In the data rows, the value 128 means zero.
Some points, each followed by its number:
vec![108, 129, 149, 139, 136, 112, 112, 120] 0
vec![134, 128, 141, 121, 109, 139, 115, 176] 1
vec![118, 144, 141, 108, 124, 135, 160, 108] 2
vec![162, 145, 136, 102, 149, 143, 111, 133] 3
vec![088, 056, 133, 208, 070, 133, 121, 203] 4
vec![135, 148, 136, 180, 129, 102, 138, 034] 5
vec![130, 124, 085, 138, 134, 133, 119, 112] 6
vec![137, 090, 145, 103, 076, 156, 193, 234] 7
vec![111, 096, 190, 135, 114, 113, 124, 143] 8
vec![125, 150, 156, 084, 129, 124, 161, 118] 9
vec![085, 173, 107, 097, 101, 110, 129, 055] 10
vec![160, 145, 125, 059, 148, 169, 130, 117] 11
vec![095, 099, 167, 099, 114, 148, 144, 214] 12
vec![091, 138, 186, 088, 069, 096, 092, 203] 13
vec![171, 070, 208, 178, 128, 126, 165, 216] 14
vec![114, 123, 155, 130, 139, 111, 074, 125] 15
vec![138, 048, 085, 096, 046, 187, 215, 255] 16
vec![110, 088, 099, 166, 132, 140, 086, 183] 17
vec![139, 129, 100, 149, 140, 123, 123, 089] 18
vec![177, 135, 165, 110, 153, 099, 144, 159] 19
vec![151, 097, 158, 124, 141, 122, 124, 180] 20
vec![122, 125, 195, 128, 141, 105, 129, 152] 21
vec![135, 111, 100, 117, 120, 139, 138, 159] 22
New points follow, each followed by the numbers of its two nearest points above by angle, seen from the average point of the numbered points, nearest first.
vec![145, 122, 135, 118, 130, 137, 159, 148] 11 9
vec![090, 121, 165, 129, 094, 105, 101, 154] 13 8
vec![134, 119, 000, 219, 131, 169, 093, 033] 6 18
vec![130, 135, 156, 036, 075, 113, 073, 163] 13 1
vec![122, 124, 114, 139, 122, 133, 111, 179] 17 1
vec![098, 117, 187, 108, 118, 111, 125, 170] 13 21
vec![092, 101, 100, 185, 087, 147, 109, 184] 4 17
vec![126, 140, 135, 093, 117, 110, 114, 119] 10 9
vec![161, 054, 000, 255, 211, 179, 214, 115] 6 18
vec![108, 105, 111, 166, 108, 155, 081, 207] 17 4
vec![114, 083, 106, 205, 149, 153, 111, 245] 17 4
vec![127, 094, 120, 095, 154, 139, 132, 213] 12 20
vec![157, 145, 147, 049, 066, 128, 070, 116] 11 3
vec![123, 140, 154, 104, 123, 115, 089, 128] 15 0
vec![137, 155, 145, 145, 138, 078, 119, 055] 5 0
vec![153, 156, 109, 121, 194, 130, 198, 021] 2 18
vec![132, 138, 143, 105, 128, 118, 102, 135] 15 3
vec![117, 138, 152, 145, 139, 117, 111, 116] 0 15
